[[134 137 117 106 113 140 137 128 112 117 128 127 128 152 138 136]
 [136 134 138 122 107 108 136 138 129 113 116 118 126 134 151 141]]
->
[[136 134 138 122 107 108 136 138 129 113 116 118 126 134 151 141]
 [134 137 117 106 113 140 137 128 112 117 128 127 128 152 138 136]]

[[114 127 127 138 125 123 137 138 130 118 135 134]
 [136 129 123 129 121 134 126 128 128 136 134 120]
 [126 124 128 135 119 131 129 140 125 120 135 132]
 [149 128 128 120 126 139 116 122 121 140 125 120]
 [151 126 123 124 121 140 122 129 123 140 134 117]
 [130 108 134 131 135 130 143 140 120 103 130 151]
 [131 133 127 125 129 128 125 120 130 136 126 121]]
->
[[151 126 123 124 121 140 122 129 123 140 134 117]
 [149 128 128 120 126 139 116 122 121 140 125 120]
 [136 129 123 129 121 134 126 128 128 136 134 120]
 [131 133 127 125 129 128 125 120 130 136 126 121]
 [130 108 134 131 135 130 143 140 120 103 130 151]
 [126 124 128 135 119 131 129 140 125 120 135 132]
 [114 127 127 138 125 123 137 138 130 118 135 134]]

[[127 127 128 141 142 131 126 127 128 125 128 129 141 127 129]
 [128 128 128 128 128 128 128 128 128 128 128 128 128 128 128]
 [102 127 127 128 126 129 128 125 127 127 127 128 126 125 124]]
->
[[128 128 128 128 128 128 128 128 128 128 128 128 128 128 128]
 [127 127 128 141 142 131 126 127 128 125 128 129 141 127 129]
 [102 127 127 128 126 129 128 125 127 127 127 128 126 125 124]]

[[123 152 125 114 117]
 [139 123 100 134 141]
 [111 112 141 135 121]
 [132 144 122 110 112]
 [142 136 122 111 111]
 [104 120 115 130 119]
 [135 109 152 131 122]
 [116 156 130 120 123]
 [131 108 153 132 122]
 [140 138 122 111 111]
 [ 98 118 122 131 119]
 [130 146 122 111 113]]
->
[[142 136 122 111 111]
 [140 138 122 111 111]
 [139 123 100 134 141]
 [135 109 152 131 122]
 [132 144 122 110 112]
 [131 108 153 132 122]
 [130 146 122 111 113]
 [123 152 125 114 117]
 [116 156 130 120 123]
 [111 112 141 135 121]
 [104 120 115 130 119]
 [ 98 118 122 131 119]]

[[102 134 114 126]
 [130 153 111 107]
 [158 124 125 131]]
->
[[158 124 125 131]
 [130 153 111 107]
 [102 134 114 126]]

[[106 129 141 149 139 112 145 131]
 [144 118 107 147 124 139 118 135]]
->
[[144 118 107 147 124 139 118 135]
 [106 129 141 149 139 112 145 131]]

[[105 128 111 134]
 [134 112 133 114]
 [127 134 104 142]]
->
[[134 112 133 114]
 [127 134 104 142]
 [105 128 111 134]]

[[117 130 121 122 126 130 131 135 132]
 [132 106 128 141 136 139 126 124 132]
 [118 126 113 127 123 130 138 136 139]]
->
[[132 106 128 141 136 139 126 124 132]
 [118 126 113 127 123 130 138 136 139]
 [117 130 121 122 126 130 131 135 132]]

[[146 142]
 [142 134]
 [133 130]
 [120 146]
 [108 113]
 [113 150]]
->
[[146 142]
 [142 134]
 [133 130]
 [120 146]
 [113 150]
 [108 113]]
---
[[114 140 127 133 141]
 [132 133 135 128 121]
 [119 137 129 133 136]
 [117 136 124 132 138]
 [137 122 122 112 122]
 [139 146 145 139 118]
 [121 130 127 133 132]
 [144 144 151 144 109]
 [118 138 129 132 139]
 [135 121 118 113 125]
 [117 137 127 133 137]
 [138 133 143 139 113]]
->
[[114 140 127 133 141]
 [119 137 129 133 136]
 [137 122 122 112 122]
 [121 130 127 133 132]
 [118 138 129 132 139]
 [117 137 127 133 137]]

[[131 158 140 129 139 103]
 [119 154 107 126 106 110]]
->
[[131 158 140 129 139 103]]

[[120 139 133 118]
 [118 117 132 145]
 [112 140 135 127]
 [140 138 124 112]
 [127 144 121 123]
 [136 137 105 132]
 [144 113 126 125]
 [131 126 107 145]
 [140 113 139 114]]
->
[[120 139 133 118]
 [112 140 135 127]
 [127 144 121 123]
 [144 113 126 125]
 [140 113 139 114]]

[[128 122 148]
 [103 131 101]
 [141 117 128]
 [107 122 100]
 [134 125 158]
 [137 114 129]
 [131 134 128]
 [115 126 112]
 [114 122 112]
 [127 131 121]
 [126 131 128]
 [133 138 133]]
->
[[128 122 148]
 [141 117 128]
 [134 125 158]
 [131 134 128]
 [114 122 112]
 [126 131 128]]

[[138 155 127 136]
 [137 151 123 124]
 [132 138 118 117]
 [138 152 128 139]
 [131 138 118 116]
 [138 144 121 120]
 [139 155 124 129]
 [138 152 124 130]
 [137 152 129 138]
 [131 138 116 113]]
->
[[138 155 127 136]
 [132 138 118 117]
 [131 138 118 116]
 [139 155 124 129]
 [137 152 129 138]]

[[113 108 124 126 152 127]
 [104 156 137 116 152 134]]
->
[[113 108 124 126 152 127]]

[[119 120 119 122]
 [112 116 117 115]
 [147 133 141 141]
 [106 113 112 111]]
->
[[119 120 119 122]
 [147 133 141 141]]

[[127 146 149 144]
 [120 138 152 133]
 [126 134 138 138]
 [136 131 119 127]
 [120 143 155 143]]
->
[[127 146 149 144]
 [126 134 138 138]
 [120 143 155 143]]
---
[[130 126 115 124 119 133 137 147 121 119 145]
 [106 144 124 143 114 129 123 136 110 134 139]
 [135 117 123 111 124 135 138 136 127 124 137]
 [132 129 120 130 125 121 135 140 125 125 137]
 [120 132 131 126 127 133 134 127 124 132 131]
 [122 129 117 126 113 138 130 145 116 126 146]]
->
[[120 132 131 126 127 133 134 127 124 132 131]
 [106 144 124 143 114 129 123 136 110 134 139]
 [135 117 123 111 124 135 138 136 127 124 137]
 [132 129 120 130 125 121 135 140 125 125 137]
 [122 129 117 126 113 138 130 145 116 126 146]
 [130 126 115 124 119 133 137 147 121 119 145]]

[[128 113 129 113 113 113 139 139 114 129 129 116]
 [131 115 149 116 115 116 121 121 114 149 146 116]
 [141 115 115 115 115 115 151 151 115 115 114 117]
 [127 135 144 135 135 135 116 116 138 143 146 133]]
->
[[131 115 149 116 115 116 121 121 114 149 146 116]
 [127 135 144 135 135 135 116 116 138 143 146 133]
 [128 113 129 113 113 113 139 139 114 129 129 116]
 [141 115 115 115 115 115 151 151 115 115 114 117]]

[[143 113 119 151 151 125 133 144]
 [109 144 130 143 152 111 127 124]
 [125 119 150 116 113 107 131 148]
 [145 136 141 136 148 132 102 125]
 [141 128 125 127 133 145 104 102]
 [113 118 112 120 108 121 153 133]
 [134 117 103 125 113 150 149 141]
 [104 156 133 129 126 120 139 143]]
->
[[125 119 150 116 113 107 131 148]
 [145 136 141 136 148 132 102 125]
 [104 156 133 129 126 120 139 143]
 [109 144 130 143 152 111 127 124]
 [141 128 125 127 133 145 104 102]
 [143 113 119 151 151 125 133 144]
 [113 118 112 120 108 121 153 133]
 [134 117 103 125 113 150 149 141]]

[[147 127 140 129 112]
 [111 146 110 145 146]
 [112 129 108 144 119]
 [119 136 129 141 110]
 [106 112 107 118 145]
 [141 143 145 139 126]
 [107 142 115 144 145]
 [142 127 141 112 145]
 [136 143 138 138 141]]
->
[[141 143 145 139 126]
 [142 127 141 112 145]
 [147 127 140 129 112]
 [136 143 138 138 141]
 [119 136 129 141 110]
 [107 142 115 144 145]
 [111 146 110 145 146]
 [112 129 108 144 119]
 [106 112 107 118 145]]

[[127 127 107]
 [138 126 109]
 [137 107 142]
 [149 147 137]
 [122 109 130]
 [125 146 147]]
->
[[125 146 147]
 [137 107 142]
 [149 147 137]
 [122 109 130]
 [138 126 109]
 [127 127 107]]

[[115 146 108 117 109 122 139 119 131 138 129 125]
 [132 104 157 140 146 133 120 147 121 112 145 143]
 [145 128 134 129 132 126 118 123 125 128 115 109]]
->
[[132 104 157 140 146 133 120 147 121 112 145 143]
 [145 128 134 129 132 126 118 123 125 128 115 109]
 [115 146 108 117 109 122 139 119 131 138 129 125]]
